Named moves (each a turn or a mirror), then the moves between two rows, first move first; the first pair answered:
J837 (before => after):
[ 11  -4   0  -6  -1   4  11  -9  -4  11  -5  -4 -11   0  10   6  -4] => [ -8   3  -4   2   2  -1  -5   5  -5  12  -3 -16   5  -8   0 -13   1]
[ -6   0 -17  -6   4   5   1  20  16   9   5   9   1   2   1  -4  15] => [  2  -2 -15  -9   3   7   8  14  16   9   4  14  -6   6   4   3  14]
[ 1 -2  3 -1 -3  2 -4 -5 -1 -1 -3 -3 -5 -1  0 -8  3] => [ 1 -2  3 -2 -3  1 -4 -5 -1 -2 -3 -2 -6 -1  1 -6  3]
J977 (before => after):
[  3   6   0  -2   2   8  12  -4  -1   8  -8  -5   5 -11   7  -6   7] => [  8   7   5   1   5   4  14 -10  -1  -1  -6   3  -5  -1   9   1   4]
[ 15   9 -14  -5  -8  10   0  -6  19   8  -2   2 -10  -4   0  12  11] => [ 14   9 -15  -6  -8  10   0  -5  19   9  -2   1 -10  -4   0  12  11]
[-10   1  -1 -10  -2  -5  -7  10   6  -3   7   3   7  -4  -6   5  -5] => [-7  2  1 -7  0 -8 -5  7  5 -8  8  8  1  1 -5 10 -7]
[ -2  -1   3  10   2  -5  -6   2  -4  -6  -4   3   2   6  -7 -15   3] => [ -2  -1   2  10   1  -4  -7   3  -4  -6  -4   2   3   4  -7 -16   3]
J867 (before => after):
[  2  -8 -10   1  -5  -8  11 -11 -12  -1  -4  13 -10   0  -1  12  -3] => [ -1 -15 -10  -2  -8  -7   8  -8 -16   7  -9   4  -6  -5  -3  -2   0]
[ -2 -10  -1 -15  -4   9   9  13   0  19  10 -19  13 -13   0  -3  12] => [-13   4  -2  -3   4   2  -3  20   4   7  17 -17  19 -11  -6  -3  10]
[  7  -1   8   4   5  -5  -6  -7  -1  -8   2  12 -15  16   5  -1  -1] => [ 11  -9   8  -3   0   0  -2 -10  -5   0  -3   7 -15  13   6  -6   0]
[ 2 -2 -3 -1 -6 11  4 -9  6  7 -5 -1 -1 -3  6 11 -3] => [-3 -5 -3 -2 -7 10 -1 -5  4 10 -8 -7  4 -7  3  0  1]
Now pairs of rows:
(two moves a pair)
[ 0 -9 -2 -3 -5  0  5  2  0  8 -4 -6  0 -4  2 -8  4] => [ 7 -7  0 -2 -2  0 10 -4  2  2 -1  3 -8  2  6  6  1] => J867 then J837
[ -1  -8  -5 -10 -15  -2  11  -5 -10   3  -3  -4   9  -9   2  -7  -3] => [-12   9  -5   4  -6 -12   0   2  -3 -13   7   2  13  -6  -4   0  -7] => J867 then J867
[ -3 -10  -2 -14 -11  11   6   1  -4  13 -10 -13   9 -10   3 -16   4] => [ 13  -4   3 -12  -5   9  19 -13   2  -1  -3   8 -10   6  11  14  -5] => J867 then J837
[ -7   1 -14   6   0 -10  -6  11 -10   6  -6  -2   5 -13   4  -3   3] => [ -4   6  -7  13   6 -17  -6   5 -11  -7  -4   8  -5   0   3   3   1] => J977 then J837
[ 4  6  0  4  2 -7 -6  9  5 -9  8  3 -2  0 -6 -3 -4] => [ 7  7 -1  1  1 -3 -2  7  7 -7  8  5 -3  0 -3  5 -6] => J977 then J867
[ -4  -2   5  -5  -7  -2   3  -3  -8  11  -9  -5   3  -5  -6 -10  10] => [  0  -3  11  -1  -4  -7   4  -8 -11   3  -9   1  -5   5  -5  -8   9] => J977 then J867
[  1 -13  -7 -12 -11  14   7   4  -2  19  -8 -13  10 -12   5  -9   3] => [ 15  -8  -3 -10  -7  13  19 -10   3   7  -3   7  -8   2  13  19  -3] => J867 then J837
[  4  -7   8 -10  -6   6   4  -4  -6   6  -8  -3   0  -3   6 -11   4] => [ -4  -2   9  -2  -1   0  -5   2  -7   0  -6  -5   3  -2   0 -19   5] => J977 then J837
[ -1  -6   1   0  -3  -2  -6   0  -5   4  -6  -6  -3  -1  -6 -10   3] => [ 6 -8  1 -4 -4  1  0 -3 -5  7 -7 -3 -7  0 -4 -5  2] => J837 then J977
[-1  6  3 -4  0  1  7  2  8 -3 -1  2 -2  4  5 22 -6] => [-5 10  2 -1  1  0  3  6 10 -4  1  0  3  1  3 20 -5] => J837 then J867
[  1   7   6  19   8  -7   8   2   7   1  10  14 -13   4   1 -13  -5] => [ 10  -2   2   7   1   2  19  -2   9  12   6  13 -15  -2   8  -5  -7] => J977 then J837
[-1 -3 -5 -4 -4  2  0  1 -2  7 -4 -3  5 -6 -2 -7  1] => [ 7 -5 -2 -4 -3  1  6 -6 -2  4 -4  5 -4  0  2  2 -1] => J837 then J977
[  1  -7  -4 -10 -10   7   4   3   0  16  -8 -10   9 -12   1 -13   3] => [-9 20 -4  8  4 -4 -6  8 12 -8  9  4  9 -4 -4  6 -2] => J867 then J867
[  6  26 -15  14 -24   6   2  -4  16  -5   4  14   7 -14   3  13  -7] => [ -1  20 -17  12 -28   9  -3   3  11   5  -2   2  17 -23  -1  -5  -3] => J867 then J837
[ -1   6 -13 -11 -10  12   7   2   3   4  12  -4   0  -7  -2  17 -15] => [ -1  11  -7  -2  -3   3   4  -3   2  -9  15   5  -8   5  -4  21 -17] => J837 then J977
[  1   8  -4  12 -16   9  -5   7  10  10  -1  -3  15 -17 -14 -16  -1] => [  3  15   6  25  -5  -4  -9   1   8 -12   4  10   2   2 -16 -10  -4] => J977 then J837
[  1  -7  -5  -4  -3   7   4   4   7  16   3  -4   6 -11   9   5   2] => [-11   2  -1   9   5  -5 -12  10   5   4   7  -5  10  -7   0  -6   4] => J977 then J837
[ -3  14  -7  -4  -3  -4 -10  -8   7  -7   4  -6   7  -5 -12   1  -8] => [ -1  15  -7  -5  -3  -2  -7 -10   9  -7   4  -4   6  -4 -10   5  -9] => J867 then J837
[ 10 -20  14   0   6 -11  -5 -18 -33   0 -17  -2  -8   8 -12 -17   6] => [ 13 -15  16   4  10 -14  -3 -21 -29  -9 -12   7 -13  14 -10  -6   3] => J867 then J837
[ -4  -1 -11  -5  -3   1   1  -1  14   1   9   5  10  -5   9  12  -7] => [ 3 -5 -7 -6 -3  1  5 -8 12  0  6  8  2  0 11 15 -7] => J867 then J977
[  2  14   0  16   1 -17  -4 -16   8 -10   6   5  -7   9   9  23  -6] => [-11  18 -12  11  -4  -9  -9  -2  15   5   8  -8  14 -12   7  18  -4] => J977 then J867
[ 11 -13   5  -9  -5   0   2 -11 -10   2 -11  -6 -10   9   4 -21   5] => [  8  -9   7  -4  -2  -6  -2 -11 -11  -6  -9  -3 -12  14   1 -22   4] => J837 then J977
[ -7  14  -9   7   7  -1  -8  10   9   1   8  -2  17 -10  -3   5   1] => [-2 15 -9  6  8  1 -3  6 12  0  9  4 12 -7  0 16 -2] => J867 then J837
[ -2  -3  16  -2 -13 -15  -2   4  -5  -4  -4   2 -14   6  10 -22   0] => [  3  -7  16  -7 -16 -10   4   0  -5   0  -6   3 -16   5  14 -16  -2] => J977 then J837
[-12  13 -14  -7  -4   1   3  16  19 -17  -3   1  -3  -4   3   9   1] => [-14  11 -15  -9  -7   3   1  18  18 -11  -5  -4   0  -8   3   3   3] => J867 then J837
[ -1  10  10  18  17 -12 -11  -9  -1 -23   2  16 -16  19  -8   6  -1] => [-18  24  -7  17  14  -3 -18   9  12 -12  10   5  10  -3 -10  12  -2] => J977 then J867
[ -6 -15   1   8  -3   5   3  13   2  12  -8   7  12   1  -5  -4  11] => [ -8 -10   5  16   2  -3  -1  11   1   1  -5  13   7  11  -8  -4  11] => J977 then J837
[-13  -3  -5  -6  13  -3   0   4   1  -2   6  -2  10 -10   2  12   8] => [-11  -1  -2  -2  15  -7   1   2   2  -8   8   2   6  -4   2  14   7] => J977 then J837
[ 11 -25   9   0   5   9  10  -4  -7  19  -9  12  -1   3   9  11 -10] => [-15 -10   6  16  12  -3 -15  15  -8  12  -5   1  17  -4  -6 -12  -5] => J867 then J867
[  2   3   2 -12   0   8  14  10  -4   0   5  -7  14   4  15  -2   2] => [  5  -2   5 -12  -1   6  15   6  -7   0   2  -6   9   9  16  -5   3] => J977 then J867
[  7   8  -3  10  13  -3  -5  16  -6  23 -14  -9   1   3  10  15   3] => [ 12   5  -1   8  12  -4  -1  12  -8  22 -16  -8  -4   7  11  16   2] => J977 then J867
[ -5  16  -4 -11  14  -7  -2  16  17  -9  13   4  -6 -12  11   8  -8] => [  3   5  -6 -22   7   2   8  13  15   3   6   0  -7 -17  16   8  -8] => J867 then J977
[ -1   2 -13   1  -5   0   0  -3   3  -8  10   8  -3   2   2   0 -11] => [  2  -5 -15  -6 -11   6   2  -4   1   1   6   3  -1  -3   4  -4 -10] => J867 then J977
[ -3  12   1  16  10   1  -6   8   4 -11   7  10   8   2  -1  14  -4] => [ 8  4 -1  5  4  9  7  1  6 -3  4 13  1  0  6 24 -6] => J977 then J837
[  2  -5   9 -11   1 -12   2  -1  -6  -1  -5  -1  -5   8   1 -11   2] => [ -4  -1   7  -8   2 -13  -3   4  -5  -1  -3  -3   0   4  -1 -14   3] => J867 then J977
[ 10  -3   9   3  -8   2  -7   0  -2 -13  -4  -4   6   8  -8  -8  -4] => [  9  -6   6   0 -12   6  -7   2  -1  -6  -5  -8  10   2  -8 -10  -3] => J837 then J977
[-12   3  -6  -2  -5  -2  -6  11  -1   9   1 -10  16 -18   3  -4   2] => [  8  -5  -3 -12  -8   5  12  -3  -1  11  -1   1   0 -11  14  16  -2] => J837 then J977
[-4 -4 -3  0 -4 -1 -2  7 -4 11 -5 -6  4 -5 -6 -8  0] => [ -5   1   2   9   2 -10  -6   5  -5  -2  -3   2  -3   5  -9  -6  -1] => J977 then J837
[  3  -1  -4   4   6   0   3 -14  -1   3  -4   9  -5  -5  -1  12  -9] => [-6  7 -6 10  9 -4 -4 -8  2  0 -1  7  1 -7 -5  9 -9] => J837 then J867
[  1 -10 -16   2   0   2  -1  -5   3   1   1  -3   3   3   9  11  -4] => [ -4  -6 -17   5   2   0  -6  -1   5  -1   3  -5   7   2   6   8  -3] => J837 then J867
[-13   9 -15   5   3  10   0  19  19   5   8  -4  18  -3   3  19   6] => [ -9   8 -15   2   2  12   4  17  20   6   7  -2  16  -2   5  22   4] => J867 then J837
[ 12  -1   1  -1  -4   3   6   0   4  -3   3   0 -10   6   3   7  -1] => [  2   5   3   8   1  -4  -5   5   3 -11   6  -2  -6   8  -4  -2   0] => J837 then J977
[  4 -18  14  -3  -1  -6   4  -6 -12   9  -4   4 -15  15   1   2   9] => [ -1 -20   8  -8  -6   0   3   1 -11  21  -6  -5  -4   3   0  -5  12] => J977 then J837
[ 2  1  5 -2  3 -4  2 -4  5 -2  0  4 -3  5  1 -1 -5] => [ 0  3  4  0  3 -5  0 -3  6 -4  2  5 -1  4 -1  0 -5] => J837 then J867
[ -5   0  -8   5  -7   4   1  -1  -1  15   5 -10   4 -13   3  -5  -7] => [ -6  10  -8  12  -1   1   0  -2   5   4  11  -1   2  -9   4   7 -10] => J867 then J867
[ -4  -6   0  -7   1  -2 -15  -4 -16  -9  -8   1   6  -1  -1  -9   2] => [ -8   0  -3  -3   3  -3 -18   0 -12 -12  -4   1   9  -2  -2  -5   1] => J867 then J977
[ -4   1  -9  -9  -6  10  -2   8  -5   5  -6 -10   8 -14  -3  -5   2] => [ 11  -2  -4 -12  -5  11  10  -5  -5   0  -5   4  -7  -3   4  12  -2] => J837 then J977
[-10  16 -24 -10  -5   2  -1   5  -9  20   2  -5  15  -5  -4  -1  -7] => [  7  11 -19 -14  -5   5  13  -8  -8  16   1   8  -1   6   5  17 -11] => J837 then J977
[  0  -2  -7 -11  -4  10   2   6   0   9  -3  -6   5 -11   5  -1  -1] => [-7 11 -7  0  4  3 -5 10  6 -3  6 -1  8 -7  1  6 -2] => J867 then J867
[ 18   7  -4  -2  -2 -10  -7   6   2 -22   3   7   3  -7   2  17   5] => [ 22  -6  -8 -15 -11  -1  -2   7  -1  -6  -5  -4   7 -18   4   9   8] => J867 then J977
[ -2   4  -8  14 -11  14   2  -5  -3   1   9  -2  -6  -1  18  21 -17] => [-11  -2 -10  12 -15  15  -6   3  -9  11   4 -17   5 -11  13  -2 -10] => J867 then J837
[ 8  0  3 -3 -3 12  5 11  6 -1  0 -4 -7 -8 -1  8 -6] => [  2   5   3   1   0   9  -2  16   7  -4   2  -6  -2 -10  -4   5  -6] => J837 then J867
[  3  11 -12  -6  -6  12  12   2  20   9  10   0   8 -14   9  28  -4] => [-13  19 -14   3  -2   5  -4  13  20   5  12  -8  20 -18   0  12   0] => J977 then J837
[  0   8 -10  -1   2   4   4   7   5   1   6  -1   5  -3   0   9  -1] => [ -1   5 -11  -3   0   6   3   8   4   4   4  -4   6  -6   0   4   0] => J867 then J837
[ 6  5  1  2  4  1  9  0  6 -5  4  0 -9  5  5 11 -3] => [ 4  1 -4 -5 -2  7  9  5  8  6  1 -9 -1 -6  6  7 -2] => J977 then J837
[  8 -12   0  -9  -7  12   2   2  -7  13  -2  -7   2 -12   8   2   2] => [ -9   9  -2  10   4   0 -15  13  -1  -4   9  -4  10 -10  -2   2   2] => J867 then J867
[-21  14  -6   8   1  -3 -15  17   3   4   1 -10  17 -12  -9 -10   4] => [ 13   2   8   2   2  -3  11 -13  -1  -8  -2  16 -21  16   6  19  -4] => J977 then J867
[ 10  -8   2  -1  -6  -5   1   2  -2  21   5  -2  -5  -6 -15  -6  -3] => [  3   6   2  10   1 -12  -7   6   2   8  14   4  -3  -2 -18   0  -5] => J867 then J867
[-11  -2   0   4   2  -1 -11   3  -2  -2  -1  -7   7   2  -6 -16   0] => [ 3  2  3  2  5  1  2 -8  5 -9  5  9 -6 11  2 12 -7] => J867 then J867
[ -1  -7   7   8   9 -22  -9  -2 -16  -7 -16  -4 -16  14  -4 -29   1] => [ 15 -16   7  -2   3 -13   8 -13 -14  -1 -19   3 -26  16   6 -13  -3] => J977 then J837
[-1 -7 -2 -9 -2  1  5 -2  2  5 -6 -3  0 -4 -1  3  1] => [-9 -3 -1 -3  1 -4 -3  4  0  1 -5 -5  4 -3 -6 -3  3] => J977 then J837
[  7   0   2   4   5   0   4  -9  -1  -7   5  11 -16  12   7   9  -3] => [ -1 -13   1  -2  -2   2  -2  -3 -11   7  -6  -7  -6   0   2 -20   5] => J867 then J867
[ 12  12  -1  -3  18   7  13 -11  15  10  10  13 -17   5   9  20  -6] => [-5 26 -5  6 23  2  0  0 19  4 17  9 -4  0  1 16 -5] => J837 then J867
[  3  -7  15  10  -1  20  15   5 -14  -2 -18  -1  -5  -3  -1 -11  15] => [ -2  -5  15  13   2  18   9   9 -15  -4 -16  -2  -3  -3  -3 -15  16] => J977 then J837
[-13  13   7  23   8  -5  -9  -5   3 -15   8  -2   3   8  -6   2   3] => [-12   3  -6   4  -6  13  -1   3   6  13   1 -18  17 -15  -2  -2   5] => J867 then J977
[  3   2   5   6   0  -9   3 -12  -1  -9  -2   9 -10  16   2   0  -5] => [ -8  -2   2   5  -3  -9  -7  -2  -5  -1  -7  -4   3   6  -3 -22   1] => J867 then J837
[  1  -9   5  -8  -4   0  -6  -5 -10   5  -9   0 -11   9   5  -8   2] => [ -3  -7   6  -4  -1  -2  -9  -3 -11   1  -7   1 -10  11   3 -10   2] => J837 then J977
[  2  17  -7  -1  -2  -1   3   4  14   4   9  12 -16   6   2  34  -2] => [-16   7 -11  -5  -9   1 -13  20   4  24  -1 -14   5 -13  -8  -7   9] => J867 then J837
[ 16   1  -4  -4   3  -3  15 -10  10  -1   6  20 -16  14  12  18   4] => [-11   6 -20  -4  -2   1  -4  16  14  16   7  -6  18 -15   1  -7  10] => J977 then J867
[  9 -22   4  -7   0   2   3  -6  -8   3 -10  -5  -6   0   0  -7   2] => [ -8  -1   4  10  11 -10 -15   4  -3 -13   2  -3   2   2 -10  -7   1] => J867 then J867
[ -1  -5 -11   1  -2   6   0   7   9   4   7  -6   6  -8   3   3   0] => [ -1  -3 -11   2  -1   5  -1   6  11   1   9  -3   4  -6   4   9  -1] => J867 then J867
[-13   0   3   9   1 -10 -12  -1   1 -10   7  -9   6   3  -6 -23   2] => [ -4   6   5  11   6 -10  -3  -9   8 -20  14   6  -5  13   1   3  -4] => J867 then J837
[ -2   6   7   5   8   0   1  -5  -6 -11   6   3   1  12  -3   5  -6] => [-10  11   0   3   7   4  -2   3  -1  -6   9  -2  11   2  -5   6  -6] => J977 then J867
[ -2  13  -7  -4  14  -5  -3   8   4  13   4 -12   6  -4  -1 -15  -2] => [ 11   6  -8 -13  10   3  11  -1   5  20   2  -7  -2  -4   8  -3  -4] => J837 then J977
[  3  -4   3  -7  -3   4   1   4  -5  17 -10  -6  11  -8  -6 -14   5] => [17 -7  8 -9 -3  4 13 -9 -5 11 -9  6 -4  3  1  1  2] => J837 then J977
[ -3   2  -9   4   3   3  -2  12  -1  12  -1 -10   3  -2  -4 -18   7] => [ 13  -3   1   5   6  -1   7  -3  -5   1  -2   4 -18  15   1  -6   4] => J977 then J867
[-2 -3  1 -1 -3  2 -3  6 -2  2 -5 -6  0 -2 -4 -3 -2] => [-1  0  3  3  0 -2 -4  3 -3 -4 -4 -2 -3  3 -5 -2 -2] => J977 then J837
[  0 -13  -6  -8   0   3   8   6  -6  -1  -4 -18  -6   6  -1 -12  -1] => [ -5  -9  -4  -2   4  -3   2   8  -7  -8  -2 -16  -6  10  -5 -16  -1] => J977 then J837
[ 9 -7  7  4  6 -1  5 -7 -2 -5  3  9 -9  7  8  5  0] => [ -3   4   5  12  11  -6  -5   1   1 -12   9   7   0   5   2   3  -1] => J837 then J867
[-19   9  -3  10   5  -1 -10  16   3  -2   7 -11  18  -7 -13  -7   5] => [ -5  15  -1  11   9  -1   3   5  11 -13  15   9   3   5  -5  24  -4] => J867 then J837
[  7 -22   4 -21   6  16   7  -9 -18  11  -5   9  -5  -1   5  15  -3] => [-22  -5   2  -2  15   2 -22  11 -19   2   2  -2  16  -7 -12 -10   3] => J867 then J867
[  2  -3  12   8   4  -8  -3 -10 -10  -8  -8   5 -13  11  -4 -12   6] => [ 11 -11   8  -4  -4   3   9 -13  -8   4 -12   3 -14   4   4  -6   5] => J977 then J837
[-6 11 -7  6  3  0 -5  8 17 -4 11  2  8 -8 -1 15 -5] => [  8  -9  -6 -11  -8  11  10   0  11  12  -1  -2   1 -11   7  12  -4] => J867 then J867
[-16   9  -5  13   6  -9 -25  11   8  -2   6  -4  16 -14 -13   3  -7] => [ 16  -7  -2  -5  -2   6   7 -11   9   7   1  11  -8  -6   5  33 -13] => J867 then J867
[ -5   0  -1  -3  -1  -5   7   0   1   6 -17  -5   2  -7  15  -5  -5] => [-11   5   1   5   3 -11  -1   3   0  -1 -15  -5   4  -4  11 -10  -3] => J977 then J837
[  2 -24  15  -1 -10  -7 -23   8 -22   2  -4  -6  -7  11  -1 -28   1] => [ 15 -15  19   4  -4 -10 -13  -3 -15 -14   5  15 -24  26   7   4  -8] => J867 then J837
[ 11 -26   4 -16 -13  15  26 -15   4  13  -6  -2  -3  -4   2   1 -11] => [ -7 -25   4  -9 -12   8   8  -2  -2  14  -9 -17  11 -10 -10 -27  -4] => J977 then J867
[-11   0  -4  10  -1  -1 -11   2  -9  -5   0  -4   3 -10 -11 -11   2] => [  0  -9  -8  -3 -10  10   3  -3  -7   9  -4  -6   1 -17  -3  -3   0] => J837 then J977
[-12   5   1  17   1 -15 -13  13  -3   0   4  -9   9   0 -13 -32   6] => [ 18 -21   8  -4 -11  -3  15 -10 -11  14  -9  -2 -13   7   2 -21   3] => J837 then J867
[  3  11  -6 -11  -7   2  14   3  10   2   7   7   5  -7  10  15  -3] => [ -4  16  -8  -7  -5   1   9   8  11   1   9   4  11 -10   6  11  -3] => J837 then J867
[ 11  -7   0 -10  -3   1   7  -1   0   8  -4  -2  -6  -3   1   4  -2] => [-5  7 -2  2  4 -6 -9 10  4  0  3 -4  5 -5 -7 -2  0] => J837 then J867
[ -6 -20  13 -14 -13  -6  -5  -9 -10   9 -16 -18  -1  -4   0 -30  16] => [-16  18  13  12   8 -22 -16  -5   9 -29  10   8  -4  12  -5   7   5] => J867 then J867
[-5 13 -1 11  6 -7 -6  5  5 -9  5  4  1  3 -5  6 -3] => [-9 11 -4 10  4 -6 -9 10  4 -5  3 -2  7 -2 -7 -1 -1] => J867 then J837
[  0  -3   1   2 -10  -5  -4   1  -1   0 -11  -6   4  -5  -1  -6   9] => [  0   7   2   8  -5  -8  -4  -1   5 -10  -3   4   0   0   0   9   5] => J867 then J867
[  5   0  -6  -8 -13   5   8  -4  -8  20  -8 -17  -8  -3   8 -15   5] => [  5  -2   2  -2 -10  -3   4  -8 -13  11 -10 -13 -14   6   5 -23   6] => J977 then J867
[  1 -10  -7 -17 -10  11   1   1  -3  27  -2  -8  12 -15  -6  -7   6] => [-10  -2  -7  -8  -6   5  -9   8  -2  21   1 -10  18 -15 -12 -15   8] => J837 then J867
[ 16 -12  10   9  -9   8  22   6 -10  -1 -10  -6   2   4  -3  -4   9] => [ 17 -11  12  11  -7   8  22   5 -11  -4 -10  -4  -1   6  -3  -3   8] => J867 then J837
[ 2 13 -3  2  3  2 -2  4  8 -8 14  8  5 -4  6 20 -4] => [ -7   6  -7  -2  -2   4  -9  12   3   4   8  -7  17 -16   1  -2   2] => J867 then J837
[-16   5  -5   1   2  -2  -9  11   3   0   3  -8  13  -9  -8  -7   2] => [-12  13  -6   3   7  -2  -5   8  10  -8  10   1   9  -5  -6  10  -2] => J867 then J977
